Each row is where one point has got to under a steady rotation. How many ticks took it there?
The counts run from 0 to 220.
[121 112  75 130  67 125 110 117 191 114  88 114 121 115 147 158 139 116
 121 107 157 111 135  90 140 169 145 119 128 109  75  96 168 105 133 154
 109 165 116  77 131 142 121  86 124  81 125 123 121 136 146 139 145 143
 143 131 121 114 139 160 126 129  56 139 116] : 6
[136 168 102 153 155 112 120 143 154 116  73 101 132 129  97 126 155 114
 118 114 159 157 153  60 147 140 137 133 157 163 162  95 140  97 104 136
 129 155 160 148 112 155 143 143 138 181  80 125 102 156 114 116 107 157
  90  76 104 119 122 164 151 145 111 149 113] : 21
[ 96 128 103 129 119 120 118 140 143 157 125 173 125 123 111 122 116 127
 100 166 183  93 134 208 102 122 143 142  96 172 132  93 124 141 141 133
 140 164 133 150  85 120 180  90 129 169 153 162 157 129 138  99 120 154
 159 119 174 140 142 147 106 145 124  97 155] : 174
[130 143 154  81  62 150 182 112 107 132 176 128 119 125 134 139 117 143
 123 136  84 125 102 183  92  81 108 156 128 136 122 175 149 145 151 146
 162 104  77 137 173 119 110 138 132 105 120 124 143 145 148 132 138 118
 162 151 112 177 113  83 136 133 127 154 133] : 127
[145 148 115 163 162 100 107 135 149  96  99 121 110 140  97 143 149 110
 128  99 165 149 165  31 161 158 121 118 125 138 185 123 136  85  99 143
 116 143 168 156 151 164 123 160 141 144  78 115 112 143 116 139 103 137
 102  67 116 113 118 159 125 163 111 135 121] : 32
[145 157 100 111  99 140 152 118  95 122 144 137 144 105 146 116 101 145
 141 158 117 166  84 146 124 109 130 135 168 115  63 147 190 148 136 135
 165 133  61 125 129 130  92 157 115  91 122 128 109 140 167 110 146 115
 154 145 111 156 136 132 168 105 110 172 108] : 2
[144 191 170 124 147 129 128 146  98 100 108 157 127 158 108 145 128 115
 128 110 178 129 154 106 119 123 144 132 141 143 184 152 114 139 101  85
 105 131 124 161 130 164 128 184  93 160  81 142 115 128 135 126  95 173
 107 132 112 135  99 115 106 181 150 104 109] : 46
[142 139 131 106 146 141 130 118  73 116 171 141 157 120 134 137  81 127
 167 137 117 145 103 129 139 125 133  86 156  82 116 154 157 143 102 112
 156 137  89 132 134 107  69 178 108  67 133 130 112 108 151 129 123 106
 175 133 112 156  93 128 138 115 162 149  81] : 204
[140 117 123 132 188 115 112 137  74 116 165 147 124 131 126 148  98 133
 155 147 123 157 138  89 167 152 115  99 138 121 150 115 146 111 117 146
 154 146 130 155 125 146 107 188 124  95 118 147 122  80 137 145  89  83
 179  63 168 111  93 154 143 159 158 131 103] : 180
[145 152 159 121 156 137 125 127 112 152  56  92  97 153 152 159 164 130
  95  94  97 161 130  76 147 127 139 157 167 156 150 109 120 140  98 130
 131 128 137 110  97 167 126 154 110 175  77 111 117 137 124 141 105 147
 126 102 137  89  94 138 119 172 145 139 104] : 146
[141 176 128 147 161 117 126 141 129  92  93 121 118 144 101 133 144 112
 132 116 170 146 172  60 141 141 125 129 145 150 194 123 135 102 104 118
 124 144 157 168 140 163 132 177 127 168  62 129 108 136 117 127 100 153
  86  88 106 124 106 154 130 163 124 119 116] : 33
[132 149 126  93  87 147 121 121 113  94 144 156 138 130 150 165  86 104
 162 118 144 105 124 138 123 155 144  92 143  91  93 148 151 138 116 109
 120 146  90  99 139 123  85 146  92  54 144 156 112  91 178 143 139 125
 165 158 109 140  90 132 116 145 128 123  87] : 206
[123  84 134 110  58 124 139 102 172 124 137 105  91 124 149 178 154 127
 116  83  92 101 138 115 121 138 116 132 103 110 121 151 144 111 149 178
 122 113 111  90 186 130 109  94 141  68 125 100 151 131 130 166 144 113
 171 119 131 133 109 108 100 139  93 124 144] : 130
[122 126 135 124  93 166 105 159 150 105  86 169 131 150 130 122 117 112
 126 135 159  97 138 115 106 150 147 130 129 138  99  94 108 124 165  85
  73 134 120  55  95 128 145 112  84 133 171 183 126  87 155 148 152 147
 105 188 140 109 135 122 110 138 102 112 124] : 83
[135 136 132 117 178 131 123 122  72 142 169 129 155 116 124 125  83 117
 161 147 105 149  88 134 143 122 134  91 158  79 125 152 150 143  95 117
 170 122 107 152 128  92  75 175 120  90 128 114 101 131 139 119 115  98
 176 116 106 164 103 128 141  99 177 161  91] : 203
[152 144 145 155 166 109 110 139 118  90 123 134 112 143 104 149 136 116
 136  98 157 146 163  50 163 165 123 110 133 111 186 139 120 115 101 124
  99 126 144 157 162 164 109 178 117 117  82 122 118 132 114 151  98 133
 114  86 117 120 108 126 111 174 139 113 114] : 44
[138  92 164 173 215 130 114 127 103 128 141 140 132 129 136 126 121 131
 122 121 108 157 106  68 164 146 124 121 131  61 134 141 119 148 116 113
 103  79 116 139 147 114  75 157 129  84 137  97 121 138 111 167 108  85
 138 118 138 112 154 118 125 102 154 140 124] : 66
[146  91 160 166 204 142 124 146  86 128 140 142 155 121 121 100 114 151
 136 153  90 171  96  72 165 133 118 131 147  74 115 132 122 135 140 111
 119  83 110 123 125 100  86 162 125 104 155 120 118 119 122 154 125  78
 133 126 151 117 156 127 153  87 148 164 123] : 78
[148 191 136 129 154 123 136 148 111  95 103 132 125 146  95 124 137 114
 125 122 170 150 157  95 127 121 131 138 151 170 192 127 134 112 106 108
 133 147 138 171 120 171 139 177 117 186  72 143 112 152 129 115 104 163
  91 108 101 138 112 143 133 168 136 123 113] : 34
[147 156 124 123 156 133 111 151  82 111 106 160 103 144 138 149 121 144
 126 147 140 150 161  90 151 141 138 123 146 168 135  89 123 127 124 122
 132 154 119 127 100 182 130 194 102 136 103 172 126  73 144 137  99 125
 144  99 182  91  86 161 130 196 139 119 104] : 170
[148 135 128 118 156 118 109 144  70 108 150 160 121 135 130 148  93 123
 155 148 136 149 156 103 156 148 139  96 146 131 150 117 138 116 114 129
 135 155 128 147 121 156 115 197 112 102 116 170 125  70 150 146  94 105
 160  85 164 106  76 154 138 175 144 116  90] : 181
[113 117 139 140 179 145 146 152 112 146 144  90 154 118  85  75 121 136
 136 158  94 155 112 111 129  97 113 140 142 154 174 131 114  91 146 120
 152 101 164 132 106  71 143 126 144 181 147 126 132 139 103 117 139 107
 109 101 111 152 137 137 165  69 156 177 130] : 100
[132 140 143  82  81 146 187 134  88 107 194 134 137 119 108 122 109 143
 150 152  81 127 116 157  97  80  99 142 141 144 133 182 145 110 168 139
 163 107  91 135 168 116 117 150 137 106 135 151 139 108 155 138 145  99
 152 139 121 172 106  93 158 110 132 160 123] : 115
[146 124 139 120 122 169 152 158  83  80 154 169 144 133 124 106  95 142
 155 160 103 148 133  87 132 130 113 119 147 127 101 130 134  98 189 111
 125 120  93  90 138 133 110 173 106  94 152 180 119  67 164 156 137  83
 131 150 148 123 118 117 176 117 118 159 106] : 92
[136  84 114 163 187 104 102 120 112 136 139 132 100 131 138 135 138 151
 115 146 107 169 131  74 182 149 113 121 118 119 130  89 143 116 132 175
 142 131 135 144 133 142 117 144 149  99 125 112 144 115 111 151 104  75
 177  60 195  88 137 163 143 137 131 130 133] : 167
[ 92  77 143 172 187 132 109 133 158 177 120 130 153 122 119  92 121 127
 102 140 139 117  94 132 132 121 136 142 102 102 117 123 104 148 135 111
  98  93 139 126 104  73 130  91 126 149 181 103 134 165  98 131 135 125
 123 143 140 130 195 110 114  67 135 133 160] : 75
[107 139 151 140 127 137 122 133 153 146 111 177 136 149 121 124 119 112
 106 128 191  85 104 186  84 114 144 159  94 114 132 142 106 179 121  92
  89 115 105 133 110 112 141 100  91 148 156 137 142 165 129 125 130 175
 120 175 126 154 166  94  70 132 129  99 159] : 61
[132 183  93 121 114 134 170 139  93 130 138 154 154 114 114  95 115 154
 120 171 136 168  96 147 110  87 123 154 161 144  92 134 178 149 133 139
 170 140  68 157 114 137 116 160 131 141 106 132 108 162 160  93 135 131
 130 141 111 165 151 136 178 112 113 170 128] : 13
[130 203 108 119 127 133 165 146 101 117 123 166 138 129  93  94 122 136
 119 163 170 154 123 147 106  90 119 161 155 171 138 133 164 144 135 127
 166 139 101 187 115 153 146 167 128 185  88 141 115 163 143  82 123 156
 108 124 108 169 144 136 161 137 118 145 136] : 24
[136 198 160 124 135 135 133 148  99 108 113 173 126 154 106 135 112 115
 125 121 188 118 142 146 103 111 135 143 129 146 179 150 110 159 106  89
 114 135 113 175 129 158 133 173  89 166  96 159 125 143 137 123 107 183
  98 144 104 154 115 109  91 181 148 106 124] : 47
[120 151 112 134 101 109 159 126 142 122 175 192 137 116  97 114 121 135
 114 153 180 105 131 193  89 104 111 151  85 136 142 162 139 149 138 142
 134 124  91 199 162 128 139 116 137 123 133 136 143 171 134 112 124 145
 140 129 127 181 172 109 115 129  97 113 175] : 38
